(in the rows, 128 means zero)
The rows of Z fall into several groups, which share some directions, and each row is roughly a mix of its group's hidden directions.
Z, 126 rows:
[[148 132 123 132 195 120 160 140 142 111 107]
 [ 89 121 142 165 122  98 130 157 102 160 105]
 [126 137 124 133  95  98 128 138  62 151 132]
 [123 144  95 163 115 145 136 145 180 139  98]
 [144 156 148 173 112 133  92 113  96 118 155]
 [122 114 158 125 144 138 106 169 168  90 108]
 [135 115 179 136 118 138 165 103 166 116 107]
 [112 149 108 170 117 135 133 152 168 169 113]
 [124  94 150 156 113 118 122 145 187 108 138]
 [140 120 137 141  72 116 143 158 172 142 120]
 [123 160 150 113 122 152 122 169 166 102 158]
 [152 114 119 130 123 106 153 182 167 150 143]
 [108 147 172 151 176 104 106 113 134 113 129]
 [ 97  85 164 168 124 131 137 117 104 103 132]
 [160 101 152 166 134 171 133 152 139 105 141]
 [107 119 114 152 144 128 105 127 171 174  95]
 [167  93 117 144 104 151 142 108  86 148 116]
 [121 164 123 183  91 149 154 119 135 117 133]
 [137 120 139 127 130 110 113  82  66 144 133]
 [126 110  87 172 116 132 116  98  84 119 129]
 [ 92 103 143 160 113 103 118 137 166 113  93]
 [132 151 140 147 129 113 104 110 124 192  99]
 [117 118  66  93 100 112 151 136 123 132 119]
 [ 99 101 102 115  73 125 136 143 135 122  92]
 [136 151 173 135 125 124 152 157 180 125 110]
 [125 136 171 154 159 157 116 109 157  93 140]
 [136 125 175  94 139 114 101 148  83 120 134]
 [123 168 157 161 131  91 104 131 100 132 157]
 [113 137 134 104 154 125 107  94 165 106  82]
 [130  99 137  94 160 128  71 132 111 110 139]
 [145 121 139 135 134  88 132 141 111 148 192]
 [152 129 130 128 121 120 113  95  66 111 159]
 [ 96 126 109 162  98 134  93  89 101 118 119]
 [187 138 123  90 158 134 144 128 130 146 152]
 [ 83 151 152 129 173 139 102 108 122 128 100]
 [129 150  90 149 150  84 142 143  88 144 132]
 [122 109 176 138 136  95 125 143 159 155  92]
 [ 96 167 105 120 104 146  84 114 149 111 144]
 [115 157 100 129 141 146 106  95  97  87 151]
 [ 98 161 147 124  97  76 148 137 129 148 144]
 [159 100 158 174 130  95 127 124 102 106 135]
 [139 121 117  98 118 151 142 106 162  77  99]
 [131 149 191 140 117 134 159 101 149 126 141]
 [156 167 138 157 112 112 137 153 151 169 108]
 [ 77 129 153 163 161 103 107 120 121 115 142]
 [103  95 173 152 140  97 144 155 128 143 106]
 [ 80 149 110 131 102  86 137 156 128 103 134]
 [ 90 122 155 127  92 128 145 181 132 144 114]
 [138 105 142 121 171  95 135  95 145 112  87]
 [ 81 137 157 147 148 148  96 137 162 128 104]
 [120 135 114 140 122 129 178 125 190 144 127]
 [116 134 127 126 123 120 167 120 152 169  73]
 [146 127 137 150 123 130 144  75 146  97 171]
 [131 119 113 148 124 112 172 153  90 102 166]
 [113 167 171  92 123 148 102 152 112 121 144]
 [134 141 109 128 134  74 128 145 154 108 175]
 [149 108 182 166 144 126 142 133  91 127 123]
 [ 99 123  88 110 147 145 106 118 166 167 124]
 [134 157 136 116 113 138 154 132 129 105 195]
 [167 136  78 106 119 124 126 151 149 162 146]
 [144 168 111 119 186 121 122 131 116 162 114]
 [ 93 105  90 181 125 143 119 120 132 135 104]
 [138 171  80 127 132 107  98 133 119 128 165]
 [ 67 116 139 107  89 130 151 152 123 130 122]
 [129 116 133 146 117  97 126 121  74 152 172]
 [130 126 107 154 123 130 167 137 193 128 120]
 [170 127 149 116 125 124 129 150 126  68 153]
 [172 101 133 154 165 122 104 164 122 149 123]
 [107  90 152 143  87 114 152 144  91 141 118]
 [149 126 190 167 162 122 125 118 133 124 126]
 [163 126 116 157 154 153 121 128 165  86 146]
 [155 155  86 170 106 123 115 141 109 159 128]
 [ 69 115 151 156  94 125 129 145 103 124 124]
 [127  87 175 129 142  81 124 111 149 126 131]
 [142 157 157 157 130 136 125 102  77 114 157]
 [119 124 151 107 151  82 136 146 180 115 117]
 [127  85  81 120 145 121 129 129  96 111  91]
 [121 110  96 107 155 138  94  85 159 139 146]
 [ 95  92 138 131 139 113 161 173 143 139  99]
 [121 165 123 154 120 127 123 139 157 190 121]
 [ 96 125 107  95  78 112 164 128 116 139 117]
 [124 151 134 123 108  69 170 104 110 132 129]
 [104 133 141  88 113 125 175 165 123 110 104]
 [149 142 175 100 120 108 137 162  86 121 128]
 [112 150 129 125 140 169 133  93 152  81 151]
 [151 152 118  66 143 153 143 104 119 116 115]
 [138 132  88 167 105 148 111 118 122 104 172]
 [105  83 168 148  94 144 134 127 136  99 142]
 [146 147 105 151 107  99 143 140  78 115 161]
 [115 103 139 145 129 122 123  88  68 115 148]
 [153  98 103 149 142 119 125 191 118 132 141]
 [159 107 167 173 160 135 121 142 150 111 125]
 [181 123 131 154 143 172 113 123 154 109 140]
 [118 134 178 113 110 136 138 116 176 161 115]
 [164 131 167 125 136 104 100 154 116 131  83]
 [151 102 143 151 148 121 111 120 184 108 157]
 [144 107 173 167 160 116 131 122 153 104 107]
 [141 132 137 125 123 134 164 189 131 133 169]
 [107 122 130  97 139 151 142 141 190  99 125]
 [124 166 133 139 100 122 173 117 112 171 109]
 [163 160 165 159 123 113 124  82 135 121 130]
 [124 124 147  87 141 104 123 132  85 173 108]
 [105 133  98 158  99  86 135 169 141 132 110]
 [112 145 181 143  83 119 116 111 108 147 111]
 [162 162  97 101 166 144 155 147 117 137 120]
 [124 140  90 141 145 127 136 140 151  74 165]
 [138 145 159 118 112  79 158 115 151 164 117]
 [ 88 163 115 108 115 174 132 124 157 117 148]
 [ 89 124 102 114 106 116 121 123  66 124 113]
 [158 158 142 145 140 137 133  85 165  96 145]
 [149 144 140 120 121 117 135  67 100 134 166]
 [111 117 144 104  88 134 157 164 155 165 132]
 [100 130 118  98 120 153 112 159  76 103 123]
 [100 109 164 123 103 137 153 139  73 137 133]
 [134 103  72 119 148 134 135 170 150 111 141]
 [160 133 105 104 141 110 177 144  93 140 106]
 [115 153  86 136  98 110 118 115  75 140 137]
 [130 136 105 179 114 119 166 136 164 154 141]
 [124 119 102 134 102  98 116  79  88 130 104]
 [138 109 139 161 122 188 119 124 135 106 161]
 [112 100 158 133  99  87  99 124 165 147 119]
 [114  73 124 127 162 126  94 146 138 103 151]
 [ 88 122 126 141 145 141  71 108 118 163 133]
 [145 139 119 153 182 136 101 114 106  94 148]
 [102 123 127  95 140 150 119 182 162 109 115]
 [ 94 175 125  99 130 144 119 137  90 157 114]]
Here is one row of each group, with its name. Which group are the others in?
[142 155 159  83 129 147  99 121 125  89 149] -> K
[124 123 152 102 156  75 159 156 149 128 119] -> G
[133 144 178 125 161 138  94 125 145 169 129] -> S

[113 128 152 141 151  78 127 147 139 122 179] -> G
[131 161 163 132 115 131 169  87 107 119 155] -> S
[148 165  76 102 106 115 131 141 117 157 116] -> G
[145 116 123 127 159 187 125  95 114  97 132] -> S
[141 106  84 131 114 173 100 153 152 112 125] -> S
[144 113 150 137 169 142  94  74 140 127 123] -> G
[123  82  86 100 159 125  94 113 120 133 133] -> K
[139 143  98 138  74  96  95 137 123 150 114] -> S
[140 116 132 139  90 197 126 142 123 139 139] -> G
[112 162 120  94  85 151  94 133 142 155 125] -> G
[104 142 158 156 134 130 132 110  78  89 146] -> S
